One turning vector, and how many steps it has turned:
The counts run from 0 to 692.
[140 110 117 128 125 166 138 107  77 101 136 125  89 159 136 119 152  97
 103  55 148  90 123 123 109 119 144 147 165 101 153 129  91]	284
[164 112 156 136 139 136 130 134 142 139  76 158 142 142 108 129 170 113
 129 110 164 129 142  86 173 106 118 122  55 102 137 122 104]	436
[187 128 152 164 118 102 126 125 100 103 100  96 116 188 104 117 151 136
 157 129  65 123 111 133 140 131 126 164 140 157 147 171 113]	228
[125 110 126 116 178 160 149 106 158 134  64 168 120 118  68 125 128 129
 136 128 102 150 155 118 160 117 144 132  83 129  73 101 130]	675
[103 185 140 115 116 121 124  90 133  97 157  81 107 112 121 164 162 136
 155 108 129 123  73 134 124 133  73 110  89 162 132 109 136]	157
[133 130 131 119 121 137 188 133 147 137  92  85 155 204 104 117 112 117
 130 133 112 134 126 117 138  97 139 159 112 169  75 121 146]	589
[147 109 158 127 114  82  66 181 168 110 136 101  79 137 119 132 118 163
 123 110  97 107  99 129 107 111 101 106 174 124 119 146 115]	309
[133 167 138 139  96 115 108  87  93  73 163  90 106 129 144 134 172 114
 141 102 126 115  87 131 133 139 105 115 119 161 165 114 112]	474
[183 139 136 154 124  64  91 146 118  96 113  91 116 167 119 126 152 138
 143 145  69 151 122 152  89 124 126 119 151 151 145 125 109]	227
[141  63 129 106 127 143 113 148 108 122 104 132 125 171 173 168 110 159
  98 108 125 129 152 108 117 105 116 107 145 171  76  88 117]	445
[128 101 142 119 145 151 159 121 119 164 113  90 124 149 149 144 162 137
 120  69 185  80 110 117  87 116 136 161 147 115 106 109 151]	558
[136  55 150 103 145 110 151 129 139 144 106 133 147 169 123 108  96 105
 145  69 129 111 112 102 130 152 162 144 142 146 140 134 152]	503
[143 126 145  90 146 165 126  95 110 149 108 138  95 124 117 150 127 109
 178  84 111 133 127 104 182 149 114 131  98 145  96  86 163]	21
[ 68 136 154 107 101 121 107 142 196  98 144 135 125  93 116 138 153 141
 113 114 135  70 141 100 162 127 104 155 107 132  99 129 135]	28
[143 132 142  87  98 146 147 121 142 121 120 111 126 193 104 114  82  73
 141  85 129 117 103  83 179 117 132 129 130 152 111 142 127]	397
[ 81 136 132 105 107 132 110 148 153 104 154 102 135 103 149 169 107 170
 121  74 139  98  99 118 109 128  90  91 142 152  91 110 161]	344
[ 82 105  96 132 135 163 154 158 141 126 100 149 166 149 120 146 132 185
 105  85 153 125 146 107 112 116 113  92  93 127  88 134 105]	300
[135 114 180  70 113  83 109 113 144 153 139 120 116 158 110 130 157  90
 177 119 139 106 100  96 145 132  87 130  85 164 140 138 134]	584
[137 107 128 114 144 167 121 126 130 108  88 178  83 154  87 115 129 124
 131 117  79 131 170 112 164 129 149 153 116 113  84 127 102]	170
[ 94 131 157  97 106 120 138 100 137 101 146 120 111 150 112 107 121 108
 156 105  79  88 138 118 152 148 147 199 149 166 106 132 147]	318
[129  86 103 148 124 159 159 131  82 100 124 108 156 146 170 162 113 156
 106  64 163 122 104 107 109 115 106  92 130 164 123 123 117]	660
[185 127 133 160 114 160 115 149 117  88  73 148 136 151 125 117 122 117
 108 108 113 130 154  88 216 112 129 147  98 141 120 117 105]	252
[171 129 146 162 148 120 120  91  79 102  94 148 137 156 110 121 169 110
 161 119  94 142 148 119 177 150 148 147  96 147 165 120 115]	146
[160 104 139 105 122 119 152 121 120 151 109 104 133 217 152 117 125  74
 120  93 160 108 141 119 123 113 159 156 157 134 122  97 139]	691
[ 76 117 125 122 119  69 133 120 175  96 130 126 172 129 135 139 135 140
 130 153 110 148 132 132 114 135 119 110  88 186  97  83 129]	403
[ 78 190 101 115 123 120 106 145 163 115 130 123 139 150  91 129 129 157
 144 126  85 149 134 138 120 139 111  82 114 145  74 109 135]	485
[167  97 109 154 156 149 130 148  81 152  95 137 161 172 123 135 130 156
 159  54 129 141 127 108 130 148 138  72 117 127 138 147 125]	335
[147 150  83 159 127 119 112 134  74  85 117 127 150 178 152 124 125 136
 116  88  95 149 133 135 112 143 157  87 154 159 137 105 109]	148
[126  86 122 108 138 138 145 138 156 124 103 126 164 132 121 126  68 109
 122  65 134 144 114  93 143 129 149  80 125 164  99  92 155]	210
[ 94 153 125 122 100 138 146 134 145 123 133 138 174 141 133 128 147 119
 145  73 143  85 148  78 203 148 138 169 106 134 119 127 166]	107
[ 74  99  95 144 146  96 159 121 155  89 118 123 175 108 135 110 148 128
 106 102 154 139 125 142  74 132 166 121 108 131 149  87 121]	324
[119 112 115  79 107 128 119 158 156 125 129 116 141 202 138 116  80  92
 103  91 139 117 129  97 135 101 148  93 152 151  91 105 132]	398
[108 136 133 114 136 125  86 125 161 105 120 175  90 133  83 112 143 135
 160 142  54 129 148 122 167 159 125 132 106 139  95 138 110]	169
[114 130 151 107  66 123  91 129 128  61 171 126  90 132 143 140 138 129
 114  98 118  85 104  91 152 129  96 129 133 156 134 146 105]	71
[110  65 147  99 127 171 156 113 128 129 123 115 104 150 132 137  96 143
 129  83 114  95 123 103 119 119 135 173 165 160  77 131 150]	636
